In the data rows, 128 means zero.
Here is a table of points, one per row:
tensor([133, 133,  91, 132,  93, 144, 127, 133, 113, 115, 145, 112, 120,
         92, 135, 119, 121,  77, 146,  94, 103, 114, 176, 104, 234, 136,
        124, 103,  98, 133,  16, 144])
tensor([ 91, 118, 176, 126, 131, 190, 138, 115, 164, 113, 132, 159, 109,
        138, 102, 144,  87, 103,  96,  95, 180, 108, 127,  88,  84, 131,
        136,  93, 106, 108, 133, 126])
tensor([110, 135,  94,  97, 127, 138,  68, 103, 137, 130, 113, 163, 109,
        135, 101, 128, 163, 128, 130, 133, 151, 123, 116, 119, 111, 126,
        108,  63, 159,  94,  64, 150])
tensor([139,  90, 142,  79, 138, 132, 109, 116, 117, 132, 136, 110, 155,
        135, 215, 180, 255,  96, 104, 151, 138, 125,  85, 106, 157, 111,
        121, 117, 124, 150, 119, 110])
tensor([102, 116, 146, 135, 101, 134, 142, 108,  98, 113, 140,  88, 113,
        143, 119, 127,  97, 119, 193, 255, 156, 254, 107, 123,  87, 124,
        130, 139, 112,  95, 126, 120])
tensor([134, 117, 118, 123,  85, 127, 159, 113, 120, 117, 108, 132, 183,
        105, 134, 159, 165,  72, 125, 138, 100, 139, 155, 137,   2, 159,
         90, 157,  92, 130, 160, 105])
tensor([157,  84, 111, 130, 137,  58, 125, 142,  85, 111, 113, 107, 122,
        104, 116, 116, 108, 139, 124, 123, 124, 114, 145, 126,  88,  79,
         84, 123, 124,  94, 168, 213])
tensor([158, 111, 102,  81, 131, 109, 104, 137,  99, 107, 127,  83,  95,
        162, 116, 146,  94, 132, 145, 106,  85, 109, 141, 124, 111, 149,
        143, 142, 126, 109, 105, 130])
tensor([255, 116, 167, 186, 104, 134, 138, 124, 127, 136, 132, 143, 138,
        119, 156, 142, 156, 185, 138, 115, 255, 212, 220, 105, 110, 132,
        176, 182,  82,  96, 122, 163])
tensor([102,  89, 152, 159, 114, 163, 119, 144, 153, 200, 123, 134, 152,
        139, 136, 134, 126, 154, 141, 127, 115, 134, 131, 119, 127, 113,
        122, 140, 119,  97, 116, 137])
tensor([107, 135, 143,  97, 144, 117, 136,  83, 126, 138, 103, 125, 148,
        129, 140, 126, 168, 162, 163, 146, 137, 162, 107, 210, 148, 161,
        138, 151, 136, 128, 131, 123])
tensor([110, 143, 133, 108, 135, 151,  87, 126, 120, 118, 155,  85, 137,
        146, 133, 125, 112, 103,  98, 115, 133, 114, 139, 120,  92, 155,
        241, 247, 243, 231, 119, 165])
tensor([122, 176, 104, 121,  93, 119, 127, 142, 171, 112, 195, 141, 132,
        141, 107, 114, 131, 147,  85, 118, 112, 150,  99,  68, 155, 160,
         35, 146, 166, 141, 124,  98])
tensor([123, 121, 130,  63, 147, 101,  73, 143, 115, 132, 116, 149, 146,
        133, 155,  97, 126, 171, 111, 115, 162, 129, 117,  99, 105, 136,
        141,  87, 118, 106,  92, 133])
tensor([ 99, 131, 138, 150, 155, 177, 149, 125, 136, 151,  86, 118, 124,
        101, 101, 128, 122, 133, 171, 163, 155, 112, 152, 124, 116, 134,
        136,  69, 142, 166, 103,  92])
tensor([108, 134, 108, 127, 120, 119,  94, 106, 112, 136, 130,  95, 157,
        144, 104, 132, 119, 137, 136, 101, 151, 159, 122, 130, 159, 161,
        100, 146,  85, 103, 117, 104])
tensor([ 76, 161, 145, 133, 138,  78, 157, 166, 123, 255, 174, 145, 128,
        133, 132, 128, 114, 108, 121, 123, 157, 114, 127, 124, 101, 108,
        145, 136,  70, 118, 131, 152])
tensor([233, 177, 255, 104, 142, 123, 138, 118, 132, 111, 134,  87,  87,
        127, 102, 130, 100,  76, 102, 152, 102,  97, 120,  84, 137, 149,
         90,  80, 146, 163, 137,  80])
tensor([102, 150, 100, 117, 127, 119, 122, 132,  80, 136, 100, 135,  89,
        117,  94, 129, 149, 102, 111, 102, 149, 175, 108,  96, 163, 128,
        174, 152, 157, 105, 163,  95])
tensor([138, 104, 122, 120,  90, 132, 144,  99, 105, 133, 155, 138, 180,
        173, 129, 138, 129, 150, 108, 145, 141, 103,  73, 134, 128, 144,
         87, 108, 104, 136,  90, 152])
tensor([118, 114, 124, 140,  97, 122, 115, 142, 104, 128, 121,  64, 119,
         90, 122,  53, 117, 135, 115, 105, 104, 160, 153, 130, 101, 132,
        142, 128, 133, 163, 225,  70])
tensor([112, 133, 127, 127, 117, 139, 119, 127, 118, 133, 122, 127, 130,
        211, 251, 135, 128, 155, 199, 120,  88, 131, 151, 102, 110, 128,
        122,  79, 139, 114, 144, 134])
tensor([121, 130, 114, 119, 127, 101, 102, 124, 117, 134, 125, 142,  88,
        143,  98, 121, 230, 149, 138, 156, 122, 104, 128, 120, 136, 144,
        139, 166, 136, 126, 126, 159])
tensor([121, 140, 117, 119, 118, 144, 149, 192,  87, 140, 163, 153, 199,
        112, 125, 132, 145, 154, 103, 138, 112, 124, 163, 117,  76, 138,
        139, 106, 114, 151, 142, 103])
tensor([ 95, 119, 194, 195, 133, 150,  94,  96,  87, 112, 117, 106, 102,
         98, 155,  93, 139, 123, 140, 161, 104,  85, 131, 105, 119,  84,
        106, 160, 121,  99, 102, 127])
tensor([119,  91, 102, 142, 196, 151, 185, 163, 188, 153, 109, 112, 120,
        115, 162, 123, 129, 126, 115, 127, 136, 112, 164,  89, 118, 152,
         90, 128, 138, 121, 106, 124])
tensor([131, 104,  90, 138, 142, 168, 164, 129, 189, 184, 165, 110, 144,
        147, 101, 129, 136, 125, 106, 141, 124, 122, 130,  93, 150,  91,
        159,  93, 127, 136, 142, 104])
tensor([138, 106, 131, 113, 129, 152, 197, 164, 115, 234, 173, 132,  76,
        146, 124, 129, 102, 130, 112, 101, 118, 125, 115, 155, 109, 102,
        111, 136, 123,  97, 135, 135])
tensor([121, 111, 102, 156, 158, 189, 125, 227, 193, 139, 148, 131, 100,
        129, 152, 114, 126, 103, 125, 131, 126, 125,  96, 121, 138, 128,
        124, 143, 102, 112, 146, 126])
tensor([127, 200, 171, 127, 127, 202, 154, 146, 112, 134, 123, 137, 137,
        102, 104,  91, 126, 105, 127, 108, 104, 129, 116, 121, 117, 148,
         56, 132, 139, 155, 141,  91])
tensor([101, 141, 129,  87, 135, 126, 118,  80, 127,  84, 139, 145, 137,
        143, 184, 137, 129, 153, 195, 102, 120, 136, 148, 103, 141, 146,
        128,  98, 128, 118, 138,  97])
tensor([144,  97, 110, 127, 118, 137, 112, 116, 178, 140, 156, 134, 144,
        165, 130, 105, 135, 147, 132, 155, 121,  96, 132, 203, 136, 134,
        129, 166, 120, 140, 129, 111])
tensor([122, 113,  82, 162, 140,  16, 144, 122, 133, 128,  90, 140,  74,
        115, 148, 141, 118, 146, 118, 146, 129, 192, 101, 118, 106, 120,
        108, 143, 121, 255,  61, 115])
tensor([137, 148, 130, 192,  97, 120, 147, 155, 120, 125, 135, 144, 230,
        196, 154, 126, 118, 125, 100, 147, 112, 126, 104, 134, 139,  89,
        157, 104, 130, 130, 120, 134])
tensor([130, 121, 139, 120, 163, 117, 125, 126, 123, 127, 159, 217, 197,
        169, 185, 123, 125, 135,  96, 132, 111, 137, 123, 132, 122, 102,
        111, 147, 159, 111, 136, 112])
tensor([200, 255, 178, 126, 143, 147, 159, 136, 126, 134,  82, 111, 143,
        112, 118, 118,  80, 116, 115, 141, 112, 104, 109, 126, 123,  71,
        157, 128, 111, 105, 115, 156])
tensor([121, 149,  71,  80, 165, 143,  83, 134, 134,  88, 124, 115, 110,
        109, 119, 154,  99, 106, 106, 255, 149, 164, 188, 161, 173, 157,
        102, 103, 125, 109, 133, 100])
tensor([142, 160, 157, 145, 185, 111, 190, 233, 238,  76, 118, 135, 142,
        119, 134, 129, 158, 134, 148, 128, 125, 130,  95, 143, 131, 151,
        129, 145, 108, 150, 117, 119])
tensor([133, 115, 148,  82,  79, 105,  89, 138, 141, 157, 142, 120, 159,
         82, 129,  60,  89, 122, 130, 118, 136, 145, 106, 157,  94, 133,
        122, 115,  85, 125, 123, 105])
tensor([117, 125, 107,  94, 134, 100, 131,  81, 151,  88, 126,  78, 108,
        120,  98, 120, 117, 129, 162, 110, 142, 118, 110, 109, 101,  85,
        112, 138, 129, 109, 141, 154])
tensor([115, 127,  84, 146, 118, 142, 160, 119,  92,  64, 164,  89, 105,
        132, 124,  85, 150, 107, 157, 113, 181,  48,  91, 129,  76, 100,
        150,  69, 122,  97, 130, 125])
tensor([107, 144, 120, 127,  92, 115, 124, 134,  95,  94, 116, 164,  67,
         72, 178, 133,  86, 101,  78, 132, 134,  92, 114, 179, 155, 181,
        160, 176, 109, 119, 120, 117])
tensor([107, 144, 133, 104, 140, 153, 125,  98, 115, 110, 118, 129, 135,
        144, 138, 103, 130, 125, 120, 131, 114, 128, 134,  98, 157, 126,
        116, 141,  77, 230, 255, 255])
tensor([ 87, 132, 166, 151,  92, 106, 127, 118, 118,  95, 135, 145, 123,
        176, 129, 117, 151, 129, 134, 149, 172,  99, 198, 162, 171, 136,
        182,  98, 131,  90, 182,  95])
tensor([108, 112, 149, 121, 123,  46,  72, 154, 157, 126, 130, 113, 160,
        116,  79, 139, 137, 122, 152, 129, 117, 129, 145, 126, 145,  92,
        113, 161, 106, 116,  97, 105])
tensor([151, 118,  79, 117,  79, 144, 101, 108, 135, 118,  46, 137, 121,
        133, 136, 132,  97, 100, 132,  89, 116, 104, 120, 119, 120,  74,
        118, 160, 136, 137, 139, 114])
tensor([135, 102, 120, 145, 132, 104, 133, 100, 119, 135, 104, 120, 138,
        136,  95, 132,  91, 132, 130, 125,  97,  87, 106, 116, 155, 255,
        202, 170, 130, 123, 156, 150])
tensor([153,  89, 105, 111, 122, 105, 125,  89, 114, 135, 119, 125, 126,
        119, 124, 128,  96, 120,  94, 118, 144,  70, 115, 118, 140,  90,
        118, 154, 147, 139, 149,  82])
tensor([223, 166, 131, 135, 146, 150, 138, 150, 109, 142, 124, 129, 117,
        134, 131, 123, 163, 141, 218, 141, 166, 169, 125, 193, 168, 142,
        142, 141, 128, 148, 146,  99])
Along one direction, these points spread out more than along any other. Take the direction at right angles to it along which they spread out most. Go by this last direction. Where along it does each point below lie, from 0 to 99? The average is 50, and the first point in the table lies past the average. One standard deviation of the points above along it is 16.
tensor([ 98, 132, 137, 117, 128, 128, 132,  91, 127, 119, 127, 104, 111,
        161, 110, 117, 114, 101,  73,  80, 181, 160, 255, 255, 168, 135,
        119, 100, 128, 138, 107, 156]) 41
tensor([124, 133, 105, 153,  79,  94,  82, 108, 171, 136,  91, 111, 112,
         65, 115, 138, 136, 109,  98, 118, 100, 149, 104, 126, 126, 124,
        142,  99, 129, 145, 163, 162]) 63
tensor([108, 152, 132, 112, 110, 132, 141, 117, 122, 138, 152,  94, 139,
         94, 177, 255, 178, 229, 156, 125, 106,  99, 126, 144, 119, 113,
        145, 112, 120, 125, 149, 110]) 33
tensor([132, 146, 120, 155, 131, 109, 114, 139, 119, 118,  93, 171, 128,
        240, 125, 218, 130,  75, 132,  80, 141,  96, 114, 109, 133, 124,
         94, 119, 143,  96, 114, 127]) 49
tensor([138,  72, 148, 128, 111, 129,  86, 159,  93, 102, 123, 136,  99,
        109,  93, 142, 111, 103, 139, 106,  95, 158,  99, 163, 134, 137,
        154,  80, 155, 160, 165, 169]) 60
tensor([ 98,  62, 162, 152, 181, 177, 169, 170,  97,  89, 110, 129, 128,
        116,  83, 152, 118, 163, 105, 100,  94, 159, 108, 141, 128,  92,
        122, 163,  68, 136,  77, 138]) 52
tensor([116, 103, 112, 126, 146, 125, 154,  99, 131, 108, 118, 106, 147,
         92, 141, 122,  76, 126,  84,  87, 137, 144,  89, 124, 160, 110,
        153, 134, 138, 100, 137,  99]) 62
tensor([101, 126, 119, 140, 133, 123, 119, 142, 105, 127, 107, 151, 141,
         92,  96, 141, 113, 167, 221, 163, 218, 100, 148, 128, 193, 133,
         78, 130, 240, 175, 150, 168]) 44
tensor([126, 109, 125, 106, 143, 114, 184, 106, 101, 123,  86, 140, 129,
        107,  93,  51, 150, 105, 120, 122,  69, 139, 155, 111, 133, 144,
        168, 132, 129,  97, 114, 107]) 59
tensor([151, 127, 114, 112, 140, 128, 118,  90, 180, 152, 248, 255, 145,
        114, 111, 129, 105,  88, 182, 133,  83, 121, 142, 121, 120, 106,
        149, 115, 123, 144, 134, 116]) 49
tensor([142, 157, 128, 137, 104, 132, 137, 136, 149, 111,  98, 142,  66,
        139, 105, 120, 166, 254, 100, 166,  99, 130, 122, 104, 121, 104,
        125, 140, 110, 138,  99, 121]) 46
tensor([131, 107, 129, 130, 101, 135, 181, 150, 178, 150, 143, 127, 117,
        110, 135, 135, 128, 112, 108, 118, 113, 159, 128, 156, 159, 143,
        145, 130, 247,  83, 113, 234]) 53
tensor([194, 202, 154, 255, 255, 152,  75,  79, 117, 131, 148, 124, 115,
        114, 122, 131, 135, 129, 100,  84, 104, 113, 106, 152, 122, 134,
        108,  96, 153,  98, 103, 140]) 61
